One turn moves each row of this set onto another row. After a few examples, where does it send each row asked below?
J841: [  0  -9  13   0  18  -7  15 -13 -37  23  16  -4   2   1   8]
J340: [-18 -22   9   7   3 -15 -14 -11  38   8  -3  -4 -13   2   7]
J818: [  1   1  28  18 -12 -22 -20 -13  -1   1  12   2 -14 -19 -12]
J354: [-12 -32  12   7  -7 -17  11 -15   0  13   1   2 -27  15 -34]
J715: [ -1  -4   4  25  10   0  16 -16  13   1  16   1   7   0 -23]
J397: [ 12 -31  11  -8  11 -19   7 -19  12  13  15  -8   9  10   2]
J852: [-18  -5  10   4 -11 -16 -20  -1   8  26  17 -20 -13  24 -19]
J906: [  5   3   2  26   7   7  16 -16   7  -1  12   3   3  -4 -23]
J378: [-28 -11   9  13  -2  -6  10 -10 -22   2 -22  -1 -12  -5  25]
J442: [  6 -24  18  -1   9 -10   8  -9 -14  16  -9  -1 -16   4 -44]
J484: [ 19 -22  -1   8  -7 -15 -22  -7   2  10  13  -2  -6   5 -33]
J827: [  4  -1  19  -7   0 -14  -9  -2 -14  25  20 -23   1  17 -22]
J753: [ 10 -25  13  -7  -2 -13 -17  -9  16   7 -13   4  -2   5  27]
J913: [-12 -24  25  26  11  -3 -13   6  -7  29 -11 -24  12  14 -19]
J508: [ 19 -19  13  -9   1  -7 -17  -7   7   6 -18   4  -1   0  25]
J147: [ 11 -18  14  -5  -1  -9 -20  -7  13   6 -19   5  -4  -2  26]
J449: [-33 -11 -12  17   8   3 -19   5   4  24 -12   0 -25   7  -1]
J195: [-13 -27   7 -15  19  14  -2  -1 -21  18 -12 -14   9  10   9]
J680: [  6  19  22   0 -11  -2 -11  -4 -24  16   8 -16 -13   1 -15]
J300: [ 16  -4  21   9   7 -16 -26  -4  -4   6   5  -4  -1 -14 -30]
J568: [-11 -26   1  32 -16  10 -14   2  -8  24 -17 -17  -9  20 -15]
J207: [ -6 -13  16  33 -27   8   2 -12 -27  16  -5 -10 -11   9   3]
J584: [ -7 -10  41  27  -2  -7   2 -10 -27  21   0 -19  10   2   0]
J74: [-12 -34  -8  -1  23  -7   5   3 -15  17 -22 -12   7  15  -1]
J157: [-20 -11  18  -6  13  17  -3  -4 -25  11 -17 -10   0  -5  20]
J694: [-35 -19  10   0  -3  14  -4  -8 -13  11 -12  -6 -11   3  28]
J632: [  3   3   6   9  -4   9 -17  -9  12  -2 -23   3 -24 -18   6]
J290: [ -8  -1   2  29   8   2  10 -14  20   0  11   2   2  -2 -24]
J306: [ 18 -24  11 -10   1 -11 -15  -8   9   8 -12   3   2   4  25]
J618: [-27 -33 -15  11  -4  -5   6  -6  -8  11 -18  -3 -13  17  13]
J732: [-28 -24   7   7  29 -17  -2   0  -1  32  12  -9   3  12  -2]
J616: [-29 -37  -2  -6   3  11  -3  -6  -8  18  -7 -10  -3  18  16]
J971: [-13 -12  17   3  25  -6   8  -1 -28   9 -26  -9   5  -8  10]
J32: [-17  15  12  10 -24  -3 -23  -2  -3  15   5 -12 -28   7 -12]
J105: [ -5   5  -7  12  -3  15  -1  -7 -32  13  -7   4 -26  -6   7]
J653: [ -6  -6  34   8   7  -9   4 -12 -14   7 -15   2 -25 -12 -33]
J20: [ -2   5   1  29   5   9  10 -13  14  -2   6   4  -2  -6 -22]
J450: [  2 -17   6  17 -25 -22 -17 -17   6   4  20   4 -18   2 -15]
J863: [-22 -15  27  15 -11 -16   7 -18  -3   7  -6   6 -36  -3 -24]
J627: [ 33  -5  10  -9   5   5   5 -17 -13   1  -5  -3  -4 -11   2]

J74 goes to J618
J449 goes to J105
J627 goes to J397
And these:
J20 goes to J906
J157 goes to J195
J913 goes to J568
J680 goes to J827
J753 goes to J147
J863 goes to J653
J818 goes to J300

One turn moves each row of this set onto another row. After a few examples, where does it send each row asked below?
J468: [  9 -19   0   6   1 -32   0  -3 -17  -3 -15  -8 -17  -3   1 -25]
J492: [ -5   9  -9  -2  21   4  12 -20   1  17  11  20  17 -18  -9  14]
J36: [  4 -10   6  27 -22  -1  -9   4  13   7 -15   5 -10   4   5 -24]
J737: [  8 -10  23  -4  -8 -11 -14   8 -20   4   6   0  11   5  26 -24]
J800: [ 12 -19  12 -16 -18 -14  -9   7  -8   9  -3   1   6   2  16 -22]
J940: [  0  12 -15   2  19   4  18  -8   8  16   7  13  17 -14  -6  19]
J327: [  0  11  -8   5  17   6  18 -16   3  17  12  10  18 -23  -9  15]
J931: [ -8  13  -2   7  23   7   7 -21  -4  15  13  21  23 -18  -4  14]
J475: [  7 -16  20   0 -24  -3 -16  -1  -9   6  -9   5  14   1  21 -18]
J34: [ -5  13  -6  -1  29   3  11 -16  -4  15  19  19  17 -16  -7  12]
J700: [ -4  15  -1  12  21   8  13 -18  -2  15  15  10  23 -20  -5  15]
J868: [  1  16  -6   5  26   2  17 -12  -4  17  19   8  18 -19  -5  13]
J718: [  1 -22   8  -4 -24 -13   5  14  -8  -8 -11   6 -17   2   9 -12]
J250: [ -4   9  -4  -2  21   0  20 -13  -1  12  14  17  14 -19  -7  21]
J439: [-16   3   9   7  18  -9  -4 -11  -7 -29  -2  -3   5  18   8 -30]
J103: [-15  -6   6  10  -1  -1  -3 -21   7 -25 -24   2   8  12   0 -22]
J287: [  6 -22   1   3   6 -27   7  19  -4 -20  -9   3 -20  -3   2  -4]
J37: [  2 -10  16  26   7 -24 -10  -9 -30 -10  -8  -5  -8   0  14 -26]
J232: [ -7 -15  24  17 -26   0  -6   7 -16 -13 -11  10  -6   5  19  -9]
J144: [ -9  -8  -5 -10  10 -14   5  -8   6 -23 -13  -4  -3  13  -4 -29]
J944: [  2 -21   9  23 -13 -18  -7 -16 -13  -5 -30  -1  -5  -6   4 -17]
J870: [  1   0  16  33  -2  -4 -14  12  -5   1   6   1 -10  11  16 -30]
J560: [ -5  17  -6  16  20  12  10 -12   3  13   8  15  25 -12   1  20]
J409: [ -1 -10  18   5  -8 -14   0  19 -25 -13   6   2 -15   8  21 -17]
J701: [ -7  13   1   4  25   1  16 -13  -6  11  19  18  18 -18  -2  20]
J872: [ -4 -23  13  25 -12  -9  -4   3   0 -22 -27  10  -7  -7   6   4]
J500: [-2 19 -9  8 31  3 14 -5 -3 13 18 10 18 -9  1 14]
J432: [ 10  -7  -1  11  -4 -15  -2  18   5   8   2  -2 -21   8   4 -31]
J923: [ -7  10   0   6  16   5  16 -18  -1  11  11  20  20 -19  -4  24]
J257: [ -2 -10  21  28  11 -16  -6  14 -20 -26  -3   5  -8   1  17  -5]

J144 goes to J439
J500 goes to J560
J287 goes to J257
And these:
J492 goes to J34
J250 goes to J701
J37 goes to J944
J432 goes to J870
J232 goes to J718
J800 goes to J737
J868 goes to J700

One turn moves each row of this set onto another row. After a few examples, where does it send each row asked below?
J137: [ -9  19  11 -16  -6  -3   6 -20 -20 -23  10  -4  14   0  42 -20  24 -12
  -8]
J477: [ -6  10 -22  -1   9   5  23 -23 -23  12 -19  -2 -24   4  41  -2  50  -7
   1]
J235: [-12   6 -13   8  10   9  10 -12  -4   0 -22 -38 -22  14   5 -29  42  12
  17]
J25: [-31   2  13  -2  14  -3   8 -19 -19 -30  -1  -8  22  -5  26  -8  23   5
 -31]
J524: [-20  15 -13   7  25  20   1 -23   3 -16 -11 -28 -31  15  15 -18   8  31
   9]
J592: [ -2   3  -6  -7   7  -8   8  11  -9 -21 -29 -32  -6  -4  25 -28  28  12
   1]
J114: [-10   0  -9 -12  -7   1   9   7   1 -15 -29 -29 -19  -6  31 -26  11  11
  -7]
J171: [-22  17 -24  -1  -6  -3  -5  -2   3 -22 -19 -12 -11   2  23 -24  -5  18
   6]
J113: [-24  24  13  -6  -7   6   1 -33 -19 -28  16  -9  18   8  19 -21  13  -4
 -12]
J857: [ -9  24   6  -1   0  25   9 -54  -9  -7  10 -20  -8  21  16 -11  40  -7
  -2]
J310: [-26  15  -5   1  -2   9  23 -15 -19  16 -21  17 -25   2  15   3  47   2
  -9]
J515: [-47  11   4  10   2  19  -9 -30  -3 -38   8 -14  14   3  24   9  23  -1
  -9]
J993: [ -6   5 -11  -3   9  -6  24 -35 -16  17 -19   0  -4   4  32 -10  44  -9
 -14]
J93: [-31  14 -19   6  -5  31  15 -19 -11   4 -12 -14 -11  11  13  23  49  -3
   1]
J277: [ -1  17  -1   5  15  -3   5  -6  -1 -15 -26  -7 -39   5  22 -29  37  17
  11]
J43: [-27  23  14   2  -1  25  -3 -42 -17 -19  21 -20   4  17  17 -14  21  -8
  -1]
J220: [-50  11 -10  18  -7  37  -1 -33 -12 -16  -1 -22 -14  12   4   5  31  -2
  -2]
J482: [-17   4 -18  -3  12  15  19 -13   7 -11 -21 -39 -23  14  17 -26  39  28
   7]
J501: [-34  17   3   9   9  37   4 -23 -16 -14  -7 -13 -14   4   2  25  25  10
 -21]
J201: [-16  11  -6  -6  -1   7  13  -3  12 -19 -26 -12 -41   3  29 -27  34  24
   2]
J126: [-45  13  -4   9   1  21  -2 -22 -19 -42  -1 -17  11   0  12   5  13  10
 -21]
J351: [-34   2  -9   6   9   9   3  -5  -7  -9  -8 -33 -14   8   6 -34  -3  23
   6]
J934: [-23  11 -11  13   3  30  13 -41 -16  11 -16 -12 -36  12  12   2  41  -6
  -6]
J654: [-19  20  -7   4   1  -8 -11   4  -1 -39 -20  -9  -9  -3  14 -28  12  19
   5]
J267: [  2  18  14 -18  -4  -3  18 -32 -16 -10   0   2  -5   4  38 -24  40 -12
 -11]
J611: [-15   7  -5  -8  14   3  16   6 -33   7 -14   2  -6  -5  37  11  30  -3
 -10]
J233: [-23   6   1  -4  18 -15  10 -12 -19 -12   0  14   5  -3  50 -11  37  -3
  -4]
J880: [-41   6   4  15  -9  24   4 -50  -2  -7  -7 -21  -7  11   0   1  35  -8
 -17]
J467: [-22   9  -4  11   3  21   3 -42  -5  13  -7  -6 -27  12  32   5  39 -19
   3]
J497: [-12  23 -10  18  14  17 -13 -21   4 -21 -19 -27 -28  14   2 -13  15  16
  13]
J339: [-28  21 -15  -4  10  -3  12  -3 -27 -19 -11  11  18  -5  20  10  23  17
 -18]
J898: [-56  11   7   6   6  19   7   2 -26 -20   6  -7   8   0   9   6  26  12
 -11]
J874: [-36   4   2  -4  12  -1   6   0 -31 -36  -1  -3  10 -11  37  -7  16   8
 -21]
J911: [-27   4   4   8   2  12  -6   1 -10 -22 -14 -43  -7   5  -1 -28  10   9
   4]
J377: [-19   8 -10  -8  11 -15  24  -5 -31 -10 -16  14  -4  -9  40 -16  38   7
 -15]
J293: [ -6  20   7 -10  -4  14  18 -40  -9  -1   7  -9 -14  15  34 -17  55 -13
   4]

J911 goes to J654
J201 goes to J482
And these:
J515 goes to J25
J898 goes to J339
J934 goes to J220
J857 goes to J43

